In the rows, 128 means zero.
One turn moves every row onto another: examples first, then more rows asked
Q_112: [137 148 154 118 118 112 125 132  99 115 124  85 138 103 114 149 135 135
 136  89 156 118]
Q_626: [141 127 133 125 111 128 124 110 124 126 154 150 169 136  94 155 155 127
 128 133 158 129]
Q_52: [129 116 141 113 127 107 129 123 151 129 171 128  83 127 131 158 132 105
 150 117 135 150]
Q_600: [159 147 118 126 112 107 116 143 110 135 118  93 125 106  83 162 137 126
 140 100 155 147]
Q_79: [135 123 141 131 116 108 121 166 121 135 159 122  66 124 128 131 145 122
 121 118 137 115]
Q_728: [145 142 144 154 116 113 127 115 104 133 157 118 138 158 116 150 151 158
 117 136 158 140]
Q_341: [136 127 135 128 113 116 125 138 154 136 119  93  72 141 135 151 152 126
 133 135 166 112]
Q_933: [113 128  93 159 147 110 127 138 110 137 117 145 144 115 150 136 130 112
 140 103 137 138]
Q_326: [147 130 112 124 128 136 108 125 170 141 108 102 117 115 132 137 159 100
 148 118 141 158]
Q_675: [105 103 131 138 136 124 120 153 133 124 177 136 116 131 126 150 135 109
 156 123 131 157]
Q_914: [111 146 109 138 114 125 124 138 149 115 128 127 129 140 176 154 146 124
 132 119 129 103]
Q_435: [161 131 144 132 122 107 144  97 114 146 102 143 147 131 118 122 145 122
 118 117 133 139]
Q_186: [154 119  99 132 113 112 137 139 139 145 103 135  90 103 105 146 148 104
 137 105 149 150]
Q_243: [141 128 139 123 114 120 139 166 162 135  95  93 128 135 138 145 139 133
 119 138 153 107]
Q_727: [153 137 165 136 125 104 138 129 111 144 133 141 132 132 137 133 150 150
  94 140 155 117]
Q_220: [115 132  97 141 125 125 104 143  95 132 150 116 151 125 121 166 149 115
 154 101 123 142]
Q_340: [113  94 147 122 124 121 138 149 146 146 132 120 102 142 111 151 141 108
 143 123 135 175]
Q_676: [129 142 133 123 114 121 128 118 162 112 112  89 143 112 140 118 140 114
 142  95 136 138]
Q_604: [118  97 112 142 133 124 129 164 127 136 158 131 127 119 141 130 163 107
 158 113 146 159]
Q_189: [135 128 128 123 113 112 111 174  98 136 154 108 116 134 107 176 137 129
 130 128 148  95]
Q_509: [142 125 137 118 125 130 123 180 100 135 116 112 163 136 126 167 137 124
 137 128 145 103]
Q_718: [133 124 140 130 130 113 145 110 112 134 144 162 165 131 145 134 161 131
 135 129 143 120]
Q_786: [141 154 136 127 129 100 137 139 120 126 102 126 110  87 104 119 130 131
 129  95 158 128]
Q_598: [138 116 114 136 128 119 135 134 148 140 115 132 106 112  90 160 133 114
 150 116 137 179]
Q_380: [140 130 144 133 118 109 127 155 136 128 151 132  63 133 105 164 123 128
 129 131 141 132]
Q_957: [162 134 133 132 123 124 123 100 117 156 132 125 140 144  92 148 147 139
 119 136 112 125]
Q_522: [136 134 127 124 120 123 125 153 156 140 134 150  82 131 128 175 145 121
 132 131 140 170]
Q_681: [134 127 136 130 119 115 111 127 152 121 107 156 170 129 128 160 131 126
 131 131 147 100]
Q_296: [137 153 100 143 128 120 111 126  97 133 117 118 147 116 149 179 133 121
 130  99 129 121]
Q_53: [100 121 128 126 112 143 106 147 146 117 145 126 115 150 154 138 166 100
 146 121 147 129]
Q_956: [136 123 141 126 143 108 133 185 110 136 137 134 124 130 134 124 125 126
 138 134 146  91]
Q_74: [137 148 147 144 133 108 112 102 136 133 107 118 136 130 134 140 130 149
 135 117 102 111]
Q_944: [136 139 167 150 121 102 125 136 134 111 117 113 157 147 138 135 133 156
 143 125 166 133]

Q_600 -> Q_189
Q_380 -> Q_675
Now find these:
Q_676 -> Q_243
Q_509 -> Q_296
Q_786 -> Q_956
Q_52 -> Q_340
Q_186 -> Q_79
Q_718 -> Q_435
Q_728 -> Q_626
Q_53 -> Q_326
Q_74 -> Q_944

